The same turns and mirrors carry the whole set onto itself and the rows of a family onto each other. Which other rows belong to the same family as each row named below? List them in the order they appear above.
These 30 rows form 6 families of 5 rows each.
Tad: [ 2.17  0.21  1.42  0.26 -0.97  0.17 -0.30  1.53]
niv: [ 2.75 -2.30 -0.62  0.87 -0.20  1.23  1.38  1.18]
sapug: [ 1.31 -1.01 -0.29  1.21  0.56 -1.18  0.83 -2.24]
tizag: [ 1.29 -0.66 -3.34  2.19  0.74  2.02  0.21  1.75]
sika: [-0.30 -1.67  1.60  0.56  0.38  1.27  0.97  1.08]
kelo: [-1.96 -0.12 -1.39  2.10  1.11  1.96 -0.20  1.16]
bev: [ 1.85  0.83  0.30  0.67  1.81  0.73 -0.82  2.54]
Zovu: [-1.08 -0.47  0.43  1.13  1.14  2.13  0.02  2.29]
Vodu: [ 0.08  0.29 -2.01  2.19 -1.43 -0.59 -0.29 -1.96]
lavo: [-0.81  0.32 -2.42  1.05  1.14  0.60 -1.88  2.67]
pifip: [ 1.00 -2.16  0.98 -0.52 -0.35 -1.08  0.10  0.79]
Feb: [ 0.13  0.47 -2.69  2.46  1.21 -0.42 -0.38 -1.86]
kalu: [ 1.87 -2.50 -1.91  1.62 -0.44  0.63  1.50 -0.71]
biki: [-1.32 -0.72 -3.26  1.67  0.32 -0.54 -1.13 -0.46]
givom: [ 0.07  0.98 -3.09  1.80  0.41 -0.60 -2.18  0.22]
Lemi: [ 0.63 -0.77  0.25 -0.36  0.73  0.29 -1.12  3.31]
kufes: [ 1.10  1.68 -0.63  1.19  0.02  1.22 -1.49  2.68]
vebu: [ 1.76 -1.23  0.35  0.01 -0.89 -1.80 -0.43 -0.77]
tezis: [ 1.06 -1.44 -3.58  2.53  0.15  1.14  0.66 -0.31]
reze: [-0.22  1.78 -2.72  2.36 -0.20  0.69 -1.42  0.56]
ramis: [ 2.31 -1.21 -1.50  1.24  0.60  2.08  0.55  2.54]
tol: [ 2.35 -0.11  0.84 -0.37 -0.05 -0.65 -1.19  1.90]
Tozaf: [ 1.55 -0.64  0.63  0.72 -1.59 -0.77  0.42 -1.38]
Bupi: [-0.96 -2.00  0.47  1.31  0.03  0.57  1.18 -0.79]
miz: [-0.32 -2.17 -1.16  0.61 -0.64 -1.56 -0.01 -1.47]
doni: [ 0.50  1.61 -2.27  2.05  2.14  0.83 -1.34  1.06]
vora: [ 1.04  1.25 -1.30  0.66  0.75  0.15 -2.30  2.55]
posa: [ 2.46 -0.77  1.54  0.25  0.92 -0.46  0.44  0.31]
rog: [-1.99 -1.14 -1.25  2.09  0.35  0.93  0.62 -0.96]
sene: [ 0.40 -0.44 -2.21  1.39 -0.68 -1.72 -0.99 -1.87]

Same family as reze: Tad, Vodu, kufes, Tozaf
Same family as Bupi: sika, kelo, Zovu, rog
Same family as kalu: niv, tizag, tezis, ramis
Same family as sene: givom, vebu, tol, vora

The same turns and mirrors carry the whole set onto itself and the rows of a family onto each other. Which other rows belong to the same family as each row named below? List them in the order they appear above.
These 32 rows form 4 families of 8 rows each.
Ran: [-1.61  0.26  1.46 -3.88  1.60  0.76 -1.11  0.34 -1.69 -0.40  0.35]
pabeg: [-0.75 -0.54  0.67 -2.04  1.17  0.44 -1.09 -0.12 -3.28 -1.64  0.57]
lubu: [-1.57 -2.13  0.11 -1.67  0.65  0.34 -0.56  0.33 -3.99 -1.78 -1.04]
Diri: [-2.87  0.10  3.00  0.18  1.18  0.01 -0.13  0.11 -1.18 -2.41  1.16]
Ladep: [-2.87 -2.10 -0.73 -1.51  1.56 -1.24 -0.91  1.44 -1.79 -0.86 -2.65]
ginar: [-4.26 -3.26 -0.15 -1.75 -0.11 -2.02  1.46  0.53  0.24 -0.95 -1.46]
bezor: [-1.52 -1.92  1.37 -1.37 -2.65 -2.17  2.38  0.46 -0.56  0.73 -0.06]
pasu: [-3.32 -0.11  2.49  0.41  0.14 -0.81  1.55 -0.33  0.61 -0.93  1.95]
rop: [-2.93  0.03 -0.40 -2.76 -0.11  0.57  0.19  0.94  1.02  1.41  1.59]
Foled: [-1.64 -0.91 -0.11 -2.55 -0.30 -1.12 -0.06  0.56  0.44  1.65  2.52]
Lesa: [-3.97 -3.12  0.36 -1.84  1.02 -1.06 -0.19  1.17 -1.55 -2.14 -2.23]
Tupil: [-1.85 -1.45  1.93 -1.92 -2.01 -1.81  1.54 -0.56  0.24  0.36  1.51]
mase: [-2.25 -1.13  0.18  0.40  1.44 -1.96  0.01  1.53 -2.38 -1.45 -2.69]
vama: [-3.28 -3.16  1.31 -2.53  0.69  0.19  0.40  0.68 -2.65 -1.79 -2.30]
vos: [-2.21 -1.07  1.03 -0.04 -0.62 -3.25  2.09  1.31  0.13  0.42 -2.30]
vuso: [-2.98 -1.93 -0.21 -1.89 -0.55 -2.21  1.09  0.99  0.60  0.52 -2.27]
muv: [-2.40  0.97  0.89 -0.57  1.39  1.57 -1.42  0.83 -1.12 -0.10  1.04]
Gobef: [-2.30 -1.10  2.01 -0.34 -0.03 -1.96  1.33 -0.41 -0.08 -0.56  2.81]
Gavu: [-3.46 -0.38  1.69 -0.31  1.50  1.24 -1.38 -0.21 -0.91 -1.51  1.12]
tubu: [-1.15  0.16  0.35 -0.29  0.64 -1.55  0.47  2.85 -2.52 -0.59 -2.31]
pezub: [-1.88 -2.61  0.96 -2.10 -2.54 -1.65  2.11  0.47 -0.15  0.67 -0.12]
Sope: [-1.16 -1.62  0.15  0.22 -1.17 -2.37  2.27  2.10 -1.56  1.32  0.07]
Sugul: [-3.87 -0.29  2.38 -0.99 -0.39 -0.16  0.65 -0.54  1.50  0.05  1.51]
Limud: [-2.10 -0.19  3.39 -1.46  1.60 -0.25  0.52 -0.46 -1.94 -2.35  0.74]
vinad: [-0.84 -0.46  1.48 -1.14  0.64 -0.08  1.32  2.23 -3.55 -0.61 -2.32]
biti: [-2.45  0.90  1.63 -1.27 -0.42  0.46  0.50  0.47  1.22  1.42  1.37]
fofut: [-1.27 -0.87  1.04 -1.48  1.15  0.54 -1.06 -0.64 -3.29 -2.37  0.83]
zelep: [-1.32 -0.99  1.50 -2.31 -2.10 -1.47  1.67 -0.29  0.44  1.01  1.65]
Nesi: [-2.49  0.38  0.42 -2.99  0.81  1.36 -1.69  1.41 -0.82 -0.08  1.00]
Dasop: [-1.13 -1.60  0.40 -0.93  0.72  0.05 -0.28  0.47 -4.20 -2.01 -0.89]
Nuv: [-1.04 -0.10 -0.08 -0.09 -0.43 -2.30  2.38  2.30 -0.85  0.74 -1.54]
zevav: [-3.62 -4.40 -0.01 -1.38 -1.03 -1.62  1.83  0.83 -0.58  0.34 -0.07]

Same family as fofut: pabeg, lubu, bezor, Tupil, pezub, zelep, Dasop
Same family as Gavu: Ladep, mase, vos, vuso, muv, Sugul, biti
Same family as zevav: Ran, Foled, vama, Gobef, Sope, Limud, vinad
Same family as Lesa: Diri, ginar, pasu, rop, tubu, Nesi, Nuv

The same turns and mirrors carry the whole set onto itself and the rows of a family onto each other. Which other rows belong to the same family as each row named below? List them in the order they appear above.
These 30 rows form 10 families of 3 rows each.
zed: [ 0.62  1.25  3.24 -1.47 -3.26  1.64 -0.20 -2.26 -0.01  0.50 -0.28  1.65
  1.05 -0.24 -2.72 -0.99 -1.10  1.35  2.80 -1.58  1.40]
big: [ 2.28  1.53  2.96 -1.26 -2.54  0.25  0.38 -2.15  0.92 -0.28  0.19  1.06
  1.35  2.12 -2.94 -1.47 -1.17  1.05  2.45 -1.24  1.65]
Tis: [-0.41  2.83  0.09  3.59 -1.86  1.40 -0.75 -2.15  3.07 -1.88  1.33  3.01
  1.27 -0.24  0.29  1.75  0.67 -0.17  0.92 -2.63 -0.58]
pesal: [-2.28  2.16  1.40  2.28 -1.11  1.68  0.22  0.36  2.54 -1.07  2.25  2.16
  1.11 -0.61  0.50 -0.30  0.07  0.81  0.87 -2.44 -1.17]
fif: [ 1.69 -0.30  0.56  1.19  0.32 -0.19  0.52 -3.34  1.34 -1.17 -1.01  1.44
  0.53  1.91  2.74 -1.88 -0.93  0.69 -1.63 -0.35 -0.06]
Laga: [ 1.19  0.93  3.48 -0.66 -1.43  0.37 -0.33 -2.93 -0.15  0.45  0.62  1.15
  1.15  0.93 -4.07 -0.95 -0.55 -0.53  2.92 -2.02  0.57]
gasi: [ 1.84  1.38  3.56 -0.57 -1.44  0.99 -0.20 -2.10  0.23  0.23 -0.89  0.29
  1.20  1.73 -2.46 -0.32 -0.46 -0.42  2.63 -1.11  2.10]
nopa: [ 1.55 -1.61  0.69  1.58 -0.88 -0.73 -1.20 -4.40  1.31  0.36 -1.67  1.42
  2.24  0.30  1.57 -2.70 -1.85  1.97  0.81 -0.47  0.36]
nekib: [-0.11  0.59  2.23  0.19 -1.96  0.38 -0.56 -5.22 -0.12 -1.95 -0.35  3.46
  0.81  1.39  1.60 -2.42 -0.31  1.84 -1.37 -0.08  0.06]
mekub: [ 1.53 -1.07  1.53  1.17 -1.07 -1.53 -0.71 -4.87  1.74 -2.33 -0.75  2.77
  1.43  1.90  1.29 -1.48 -0.90  0.58 -0.68  0.82  0.85]
Kino: [ 2.46 -0.40  0.52  1.00 -1.50 -0.96  0.64 -4.18  2.02 -1.44 -0.54  2.30
  0.51  1.70  1.72  0.78 -0.87  2.02 -1.40 -0.66 -0.05]
tal: [-1.24  0.69 -0.10  2.64 -1.29  2.79 -0.64 -1.84  2.02 -0.52  2.02  3.68
  0.69 -1.46 -0.16 -0.59  0.51 -0.61  1.92 -2.62 -2.04]
Vuv: [-1.00  2.65  0.90  2.88 -1.56  3.32 -1.08 -1.13  3.14 -0.96  1.87  2.69
  1.14 -0.57 -0.85 -0.01  1.41 -0.12  1.62 -1.98 -0.52]
zirab: [ 1.75 -1.07 -0.39  0.93 -0.34  0.12  1.00 -3.23  2.25 -0.83  0.53  2.39
  0.33  1.76  1.94 -1.58 -0.15  1.66 -1.60 -0.28 -1.14]
maf: [ 0.80 -0.79  0.57  1.42 -0.60 -2.12  1.12 -3.15  2.22  0.58 -0.64  1.89
  1.36 -0.12  1.84 -1.82 -1.47  1.50 -1.23  0.31  0.44]
Zot: [ 0.86 -1.89  2.21  0.31 -0.67  0.51  0.68 -1.89  1.88 -0.59  0.51  2.20
 -0.09  1.13  1.80 -1.11 -1.82  2.54 -1.31 -0.47 -0.83]
sevos: [ 2.37  1.74  2.74  0.17 -2.93 -0.09 -0.09 -2.81  1.25 -0.79  0.15  1.53
  1.33  1.66 -2.91  1.45 -1.12  0.30  2.92 -2.11  1.51]
dulu: [-2.06  1.52  0.56  3.13 -0.21  0.50 -0.51 -1.17  3.32 -0.06  0.48  3.33
  1.91 -1.45 -0.81  0.02  1.04 -1.69  1.10 -1.67 -0.92]
bubo: [-1.23  2.08  0.21  3.56 -1.98  0.45 -0.17 -3.61  0.24 -1.20  3.56  3.13
  1.56  0.24  0.76 -1.84  0.62 -0.47  2.24 -1.95 -0.95]
Nak: [ 1.20  0.64  4.03  0.29 -1.84 -0.09 -0.91 -2.24  1.85  0.50 -0.99  2.24
  1.59  0.14 -3.20 -1.16 -2.12 -0.38  2.76 -0.88  1.98]
neki: [-2.00  2.88  0.48  3.38 -0.64  1.64 -0.86 -2.11  1.83 -0.67  2.27  2.05
  1.37 -1.52  0.25 -1.06  1.06 -0.20  0.78 -2.42 -0.99]
gime: [ 1.48 -1.13  1.47  0.42 -0.27 -0.04 -0.07 -4.60  0.95 -0.38 -0.21  2.03
  0.13  0.65  1.60 -2.19 -1.12  1.98 -1.92 -0.22 -0.29]
Rilit: [-1.21  1.40  0.25  4.47 -1.73  0.42 -1.24 -2.92  2.61 -1.52  2.29  2.24
  2.18 -0.79  1.06  0.12  1.32 -0.57  1.58 -0.32  0.51]
niva: [ 0.70 -0.38 -0.23 -0.52 -1.13 -0.98  1.53 -3.28  0.65 -1.00 -0.35  2.61
  0.58  0.86  1.67 -2.65 -1.39  1.78 -1.05 -1.30 -1.20]
dil: [ 0.73  0.16  3.87 -1.03 -1.56  0.34  0.53 -0.51  0.88 -0.24  1.06  1.60
  0.84  1.73 -3.06 -0.53 -1.56  0.17  2.78 -2.21 -0.10]
lof: [-0.73  2.27  0.50  3.94 -0.24  2.60 -0.93 -1.39  2.28 -0.60  1.47  1.64
  1.11 -0.32  0.51  0.03  1.19 -1.56  1.96 -2.14 -0.27]
zezu: [ 0.28 -0.18  3.08 -0.35 -2.65  1.10 -0.21 -4.24 -1.02  0.54  1.23  2.30
  1.11  1.13 -2.70  0.23  1.38 -0.25  2.82 -0.44  0.21]
kov: [ 0.24  1.33  3.11  0.01 -2.36 -0.78 -0.75 -3.09  0.81 -0.94 -0.05  1.36
  2.45  1.32 -3.19  0.58  1.09 -1.00  3.06 -0.19  1.88]
Labef: [-2.15  1.12 -0.76  3.02 -0.73  0.42 -1.22 -2.30  1.90  0.51 -0.45  1.49
  3.12 -1.50  0.72 -0.62  1.67  0.22  1.67 -1.80 -1.12]
vad: [ 0.24  0.59  2.39  0.18 -1.21  0.33 -2.16 -2.90  0.89 -0.13 -2.24  1.99
  2.97  0.69 -3.13 -1.44 -0.53 -0.66  3.56 -2.21  0.31]

Same family as Vuv: big, zirab
Same family as pesal: Zot, dil
Same family as gime: Laga, neki
Same family as niva: zed, tal
Same family as Labef: nopa, vad
Same family as fif: gasi, lof
Same family as bubo: nekib, zezu
Same family as Tis: Kino, sevos

The same turns and mirrors carry the whole set onto itself and the rows of a family onto each other. Which other rows belong to the same family as each row named below? List them in the order they appear above.
These 28 rows form 7 families of 4 rows each.
mono: [ 1.24 -0.14 -0.26 -2.14 -0.77 -0.36  3.66 -0.94]
zim: [ 0.79 -0.32 -0.06  1.53  0.07 -0.62  0.73  1.64]
rodi: [ 0.26  0.03  0.60 -1.49 -1.05 -0.65  3.80 -0.70]
nopob: [ 0.98  0.44  0.13 -2.50 -0.50 -0.98  3.44 -0.78]
Runor: [ 0.09 -0.81  1.06  1.31 -0.49 -1.05  1.16  0.68]
bel: [ 0.56  0.11 -0.57 -3.00 -0.71 -0.95  2.97 -1.28]
Mik: [-0.49  1.20 -0.66 -0.70  0.20  1.37 -2.25  0.15]
sona: [-0.46 -0.58  0.57  1.27  0.46 -0.75  0.76  1.17]
Surup: [-0.71  0.99 -0.15 -0.49 -0.53  0.78 -2.14  1.58]
vil: [-0.30 -1.25  0.18  0.94 -0.08 -1.14  2.06  0.85]
Bip: [ 0.10  1.68 -0.20  0.39 -0.48  1.09 -1.90 -0.04]
Rez: [-0.04  1.08 -1.03 -4.10 -0.86  1.35  0.63 -1.34]
lugum: [ 0.53  1.56 -0.67 -4.02 -0.55  1.75  0.00 -0.36]
finov: [ 0.47  0.92 -0.63 -4.05 -2.23  0.56  0.41 -0.87]
fef: [ 0.51 -0.44 -0.21 -2.00 -0.82 -1.21  3.51  0.82]
tif: [ 0.63  1.13 -0.56 -0.53 -0.89  1.17 -2.45  0.18]
munem: [ 0.06 -0.80  0.47 -1.96 -0.29 -0.87  3.68 -0.64]
bufil: [-0.28 -0.08 -0.14  0.35  0.17  1.03 -2.04  1.26]
barof: [-0.20 -0.42  0.38  1.55 -0.60 -1.46  1.49  0.55]
zuf: [ 0.13  0.15  0.60 -2.88 -0.99 -0.17  3.65  0.35]
kinat: [-0.63 -0.05  1.13  1.38 -0.09 -0.56  0.87  1.44]
zel: [-0.51  1.84 -0.20 -0.85  0.01  1.57 -2.04  0.70]
sipo: [ 0.31  0.22  0.68  1.18  0.61 -0.86  1.92  1.51]
fenu: [-0.73  0.68 -0.36 -0.13 -0.85  1.56 -2.00  1.11]
Vage: [ 0.52  1.21 -0.87 -3.73 -0.32  1.47 -0.68 -0.66]
lagu: [ 0.39  2.05 -0.55 -3.76 -0.85  1.54  0.90 -1.22]
Takim: [-0.22  1.50 -0.29 -3.45 -2.11  1.62 -0.01 -1.21]
Sud: [ 0.21  1.67 -1.35 -3.88 -0.82  1.65  0.23 -0.21]

Same family as zuf: Bip, sipo, Takim
Same family as bufil: bel, vil, Vage
Same family as lagu: rodi, kinat, zel
Same family as finov: zim, fef, tif

